Here are some points, one per row:
ndarray[ 1.03  0.00  0.14  1.02 -0.38 -0.60  2.03 -0.34  0.13  1.82  0.34 -1.74 -0.12  0.34 -1.27
        -0.12  1.10 -1.19  0.25 -0.27 -0.22  0.13 -1.97  0.72]
ndarray[-0.64 -1.92  1.74  0.49  0.29 -2.25 -0.48 -0.53 -1.99 -0.16 -0.69  0.48  0.34 -0.57 -0.22
        -0.49  0.58 -0.24 -0.69 -0.22  2.03  0.17  0.48  1.14]
ndarray[-0.85 -0.09 -1.37 -0.90  2.26 -0.59 -0.41 -1.10  1.62 -0.36  1.28  0.36 -0.63 -0.02 -0.64
        -0.22 -0.49 -1.26  0.49 -0.87 -0.74 -2.31  0.31  0.61]
ndarray[-0.16  1.40  2.70 -0.79  1.18  0.75  0.61  0.03 -0.25 -0.35  1.21  0.30 -0.56  1.93  0.15
        -0.29 -0.02  1.11 -0.14 -0.46 -1.14  2.05 -0.10 -0.15]
ndarray[ 0.01  0.05 -0.01  1.08  2.26 -1.06 -0.76  1.16  0.89  0.10 -0.96 -0.94  0.35 -0.59 -0.12
         0.49 -0.11  0.10 -0.38 -0.46 -0.91 -0.83 -2.16  1.42]
ndarray[-1.68 -0.49  0.28 -0.78  0.17  0.55 -1.29 -0.89 -1.44  0.34  0.71  1.85  0.24 -1.11  1.52
         1.36  1.82  0.55  0.70  0.80 -1.19 -0.14  0.23  0.98]
ndarray[-1.53  0.82 -0.82 -1.18  0.89  0.63  0.43  0.99 -0.42 -0.01 -0.32 -0.68  0.29  0.72 -0.78
        -1.21  0.93  0.07 -1.17 -1.53  0.24  1.02 -0.85  0.56]
ndarray[ 1.42 -0.37  0.15  0.47 -0.45  0.86 -0.48  0.72  1.48  0.07  1.02 -0.16 -1.55  0.38 -1.14
        -0.16  0.62 -1.25  0.19 -0.15  0.00  0.41  2.16  0.56]
ndarray[ 0.25 -0.21  1.61 -0.24 -0.03 -0.73 -0.84  0.41  0.08  1.32  0.84 -1.05 -1.10 -0.22 -1.26
         1.38  0.04  1.82  1.01 -1.83  0.69  0.51  0.54 -0.63]
ndarray[ 0.03 -0.61 -0.43 -1.43 -0.34  0.13  1.33  1.52  0.53 -0.96  1.23 -0.42 -1.06 -0.77  0.85
         2.54 -0.66 -0.98 -0.60  1.34  0.98  0.24 -1.11  0.43]
ndarray[ 1.61  1.32 -0.25  1.41  1.61  0.77 -0.12  0.42 -1.33 -1.70 -0.60 -0.37 -0.16  1.20 -0.35
        -1.92  0.03 -0.06  1.51  0.03 -0.34  1.15  1.05  1.35]
ndarray[ 0.75 -1.55  0.39  0.82 -0.36  0.68 -0.57 -0.06 -1.86  0.18  0.03 -0.20 -1.03 -0.07 -0.27
         0.08 -0.75 -0.30 -1.42  1.25 -1.11  1.14 -1.48 -0.09]
ndarray[-0.53  0.93  0.33  0.59  0.17  0.26  0.99  1.08  1.53  0.49 -1.51 -1.22  0.11  0.20 -0.13
        -0.85 -0.78 -0.24 -0.16  3.14  0.27  0.89  0.34 -0.36]
ndarray[-0.06 -0.50  0.77 -0.64 -0.56 -0.05 -0.53 -1.55  1.62  0.21 -0.04  1.42 -0.57 -1.57 -0.11
        -0.18 -2.24 -0.77  0.70 -0.07  1.60  0.42 -0.42  0.06]
ndarray[ 1.31 -0.45 -0.91  0.66 -0.62 -0.10  1.00 -1.25 -0.08  0.15  1.53  1.07  0.95 -1.43  1.55
        -1.68 -1.61  2.35 -0.73 -0.81  0.10  0.65 -0.07  0.02]
ndarray[ 0.25 -0.54  0.15 -1.23 -0.20  1.07 -0.90 -0.57  0.16 -2.87  0.07 -2.44  0.12 -1.68 -2.00
        -0.02 -0.50  1.72 -1.62  0.60 -1.20 -0.81  0.49 -0.48]
ndarray[ 1.97  1.08 -0.89  0.92 -0.02 -0.09 -0.80 -0.02  0.32 -0.34  0.96  1.17  0.68 -0.58  0.70
         1.90  0.30 -0.48  0.67  0.60 -1.10  0.79 -1.22  0.65]
ndarray[ 0.19 -0.01  1.13  0.74  0.16 -0.02  1.71  0.40 -2.65 -0.37 -0.14  0.56  0.36  0.92  0.15
         1.14 -0.85 -0.74 -1.55  0.41  0.35 -0.71  0.74 -0.91]
ndarray[-0.54  1.38  0.39  0.48  0.26 -0.62  0.93  0.13  0.71  1.25  0.73 -0.37  1.76 -0.04  1.37
        -0.32  0.31 -0.40 -2.09  0.38 -1.74 -0.51  0.72 -1.15]
ndarray[ 0.00  0.04 -0.11 -1.15  0.01  0.37  1.05  0.37  0.25 -0.02  0.32  0.30  1.44  2.27 -0.24
         0.77  1.43  2.13  0.81  0.97  2.11 -1.48 -0.74 -0.52]
ndarray[ 0.51  0.28  0.27 -2.48  0.18  0.84  0.26 -0.37 -1.08  1.94  0.91  0.74 -0.45 -0.58  0.27
        -1.20  1.31 -1.13 -0.86 -0.16 -0.72 -1.36 -0.74  1.00]
ndarray[-1.47 -1.46 -1.88  0.90  0.72 -1.26  0.74  1.10 -0.01 -0.43  0.70  1.02 -1.87 -0.07  1.37
        -1.02  0.60  1.03 -0.42  0.44 -0.08  0.43 -0.10 -0.32]
ndarray[ 0.15 -0.05 -0.43  0.61 -0.52 -0.81 -1.64 -1.48  1.16 -0.68 -0.36 -2.81 -0.03  1.51  2.06
        -0.64  0.85  0.15 -1.24 -1.14  1.48  0.09 -1.03 -0.87]
ndarray[ 0.64  1.89  1.33 -1.15 -1.17 -1.48 -0.81  0.80  0.67 -0.80 -1.41  1.84 -1.95  0.40 -0.20
        -1.02 -0.39  1.17 -0.50  0.53  0.57 -2.28 -0.27 -0.70]
ndarray[ 0.67 -1.45 -0.18 -0.49  1.01  0.27  1.26  0.11  1.12  0.86 -1.32  0.45  0.24  0.85  1.32
         1.43  0.19  0.67  0.15  0.00 -1.41  0.38  1.80  0.35]
ndarray[ 0.64 -0.38 -1.38 -0.64 -0.70  0.46  1.08 -1.21 -0.10 -1.13 -0.89  2.49  0.55  0.23 -2.78
         0.26 -0.45  0.65 -0.16 -0.39 -0.24  0.40 -1.67 -0.31]
ndarray[ 0.51  1.88  0.00  0.29 -0.01 -0.36  0.28  1.79 -0.41  0.54 -0.47 -0.07 -0.06 -1.38  0.79
         0.68 -0.33  0.58  0.85 -1.11  0.36  0.08  0.02 -0.92]
ndarray[-2.00 -0.19  0.77 -0.17  1.53  0.77  0.27  0.23 -1.00  1.84  0.10 -0.64  1.55 -0.60 -0.37
        -0.59 -1.53  0.26  2.10  0.95  1.11 -0.33 -0.54 -0.83]
ndarray[-0.27 -1.97  1.28  1.29 -1.15 -0.30  0.58  2.18  0.96 -0.74  0.82  0.07  2.09  0.29 -0.68
        -1.39  0.01 -0.47  1.14 -0.23 -1.09 -1.71  0.33  0.11]
ndarray[ 2.39  1.21 -0.37  0.85  0.72  0.89  0.62 -1.73 -0.42  0.34  0.15  0.00 -0.37 -1.67  0.36
        -0.69  0.82 -0.28  0.36  0.63  1.91 -1.62  1.49 -0.88]
ndarray[-0.41  1.63 -0.37 -1.34 -2.79 -0.71 -0.67  1.09 -0.17  1.63 -0.50 -0.93  0.45 -0.59 -0.19
        -0.34  0.33  0.59  0.59  0.20 -0.74  1.63 -0.16  0.07]
ndarray[ 0.36  0.22 -1.43  0.22  0.85 -1.46 -1.78 -0.24 -0.14  0.61  1.55  0.31  1.23 -0.34 -1.83
         0.26  0.60 -0.13  0.06  1.88  1.14  0.78  1.68  1.21]
ndarray[-0.01 -1.87 -0.12  0.10 -0.90  2.28  0.23  1.80 -0.44 -0.44 -0.43 -0.58 -0.87 -0.69  1.21
        -0.28  0.38  0.16 -0.18 -1.45  1.11 -0.49  0.11  1.32]
ndarray[-1.00 -0.16 -0.26  1.12 -0.43 -0.86  1.82 -0.56  0.05  0.14  0.09 -1.51 -1.20  1.39 -0.86
         0.38 -0.51  0.40  0.59 -1.40 -1.27  0.11  0.88 -0.34]
ndarray[ 0.56  0.22  0.58  0.15  0.55  0.43 -1.68  0.79  0.44 -0.75  0.30  1.26  1.13  0.62  0.84
         1.30 -0.48 -1.43 -0.71 -1.43  0.01  0.17 -0.39 -0.81]
ndarray[-0.33 -0.10  2.22 -0.03  0.00 -0.31  1.26 -1.92  1.75 -2.10 -1.25  0.22 -0.38 -0.79 -0.10
        -1.23  1.44 -1.26  0.50 -0.13 -0.31  1.72 -0.58 -0.87]
ndarray[-1.15 -0.39  0.17  1.05 -1.13  1.38 -1.04 -1.78  0.78  1.50 -0.22  0.71  0.05  0.72  0.74
         1.08 -0.48  1.02 -0.53  0.57  0.59 -0.54 -0.36  1.76]
ndarray[-0.38 -0.46 -1.13  0.89  0.45  1.13 -1.34  0.64 -0.35  1.72 -2.97  0.80  0.26 -1.39 -0.77
         0.58  1.03  0.42 -0.50 -0.54 -0.70 -0.04  0.92 -1.66]
ndarray[ 0.27 -1.67 -1.36  0.08 -0.76  0.18 -1.34 -0.35 -0.42 -0.36  0.89 -0.48 -0.75  1.96 -0.40
        -0.71  0.97 -0.71  1.31  0.85 -0.66 -0.07 -0.64 -3.01]
ndarray[-1.27  0.72 -0.49 -0.23 -0.19  0.08 -0.43  0.04  0.83  0.26  0.25  1.00  0.25  1.78 -0.62
         0.03 -1.56 -1.98 -1.34 -1.22  1.66  1.04  0.85  0.07]
ndarray[-2.14  2.77 -0.72  2.31 -1.31  0.84 -0.58 -0.80 -0.81 -1.63  0.64  0.01 -0.63 -0.49 -0.14
         0.79  0.14 -0.56  0.91  0.22 -0.48 -1.08  0.21  0.77]
ndarray[-0.50 -0.34 -0.92 -1.91 -0.42 -0.52  0.91 -0.30 -1.03 -0.98 -0.60 -1.16  1.04 -1.22  1.21
         0.12 -0.15 -0.89  1.21 -0.66  0.53  0.95  1.27 -0.14]
ndarray[ 1.44 -0.59 -0.55 -1.74 -0.85 -1.44 -0.90 -0.78 -0.68 -0.15 -1.98 -0.67 -0.16  0.77  1.00
         0.02 -1.94 -0.23  0.88  0.76 -1.47 -1.04 -0.02  0.77]
These points spread out most along one direction. How many in every 100 of the points above lie lower along it than each point below? Round to a whole number. More than half of the points above lie lower than the first one.
ndarray[-1.53  0.82 -0.82 -1.18  0.89  0.63  0.43  0.99 -0.42 -0.01 -0.32 -0.68  0.29  0.72 -0.78
        -1.21  0.93  0.07 -1.17 -1.53  0.24  1.02 -0.85  0.56] 81
ndarray[ 1.97  1.08 -0.89  0.92 -0.02 -0.09 -0.80 -0.02  0.32 -0.34  0.96  1.17  0.68 -0.58  0.70
         1.90  0.30 -0.48  0.67  0.60 -1.10  0.79 -1.22  0.65] 7
ndarray[ 0.56  0.22  0.58  0.15  0.55  0.43 -1.68  0.79  0.44 -0.75  0.30  1.26  1.13  0.62  0.84
         1.30 -0.48 -1.43 -0.71 -1.43  0.01  0.17 -0.39 -0.81] 33
ndarray[-2.14  2.77 -0.72  2.31 -1.31  0.84 -0.58 -0.80 -0.81 -1.63  0.64  0.01 -0.63 -0.49 -0.14
         0.79  0.14 -0.56  0.91  0.22 -0.48 -1.08  0.21  0.77] 28
ndarray[-0.85 -0.09 -1.37 -0.90  2.26 -0.59 -0.41 -1.10  1.62 -0.36  1.28  0.36 -0.63 -0.02 -0.64
        -0.22 -0.49 -1.26  0.49 -0.87 -0.74 -2.31  0.31  0.61] 21
ndarray[ 0.64 -0.38 -1.38 -0.64 -0.70  0.46  1.08 -1.21 -0.10 -1.13 -0.89  2.49  0.55  0.23 -2.78
         0.26 -0.45  0.65 -0.16 -0.39 -0.24  0.40 -1.67 -0.31] 30
ndarray[-1.47 -1.46 -1.88  0.90  0.72 -1.26  0.74  1.10 -0.01 -0.43  0.70  1.02 -1.87 -0.07  1.37
        -1.02  0.60  1.03 -0.42  0.44 -0.08  0.43 -0.10 -0.32] 56
ndarray[-0.06 -0.50  0.77 -0.64 -0.56 -0.05 -0.53 -1.55  1.62  0.21 -0.04  1.42 -0.57 -1.57 -0.11
        -0.18 -2.24 -0.77  0.70 -0.07  1.60  0.42 -0.42  0.06] 9
ndarray[-1.00 -0.16 -0.26  1.12 -0.43 -0.86  1.82 -0.56  0.05  0.14  0.09 -1.51 -1.20  1.39 -0.86
         0.38 -0.51  0.40  0.59 -1.40 -1.27  0.11  0.88 -0.34] 98
ndarray[ 0.01  0.05 -0.01  1.08  2.26 -1.06 -0.76  1.16  0.89  0.10 -0.96 -0.94  0.35 -0.59 -0.12
         0.49 -0.11  0.10 -0.38 -0.46 -0.91 -0.83 -2.16  1.42] 60
ndarray[ 0.03 -0.61 -0.43 -1.43 -0.34  0.13  1.33  1.52  0.53 -0.96  1.23 -0.42 -1.06 -0.77  0.85
         2.54 -0.66 -0.98 -0.60  1.34  0.98  0.24 -1.11  0.43] 26
ndarray[ 0.67 -1.45 -0.18 -0.49  1.01  0.27  1.26  0.11  1.12  0.86 -1.32  0.45  0.24  0.85  1.32
         1.43  0.19  0.67  0.15  0.00 -1.41  0.38  1.80  0.35] 44
ndarray[-1.68 -0.49  0.28 -0.78  0.17  0.55 -1.29 -0.89 -1.44  0.34  0.71  1.85  0.24 -1.11  1.52
         1.36  1.82  0.55  0.70  0.80 -1.19 -0.14  0.23  0.98] 0
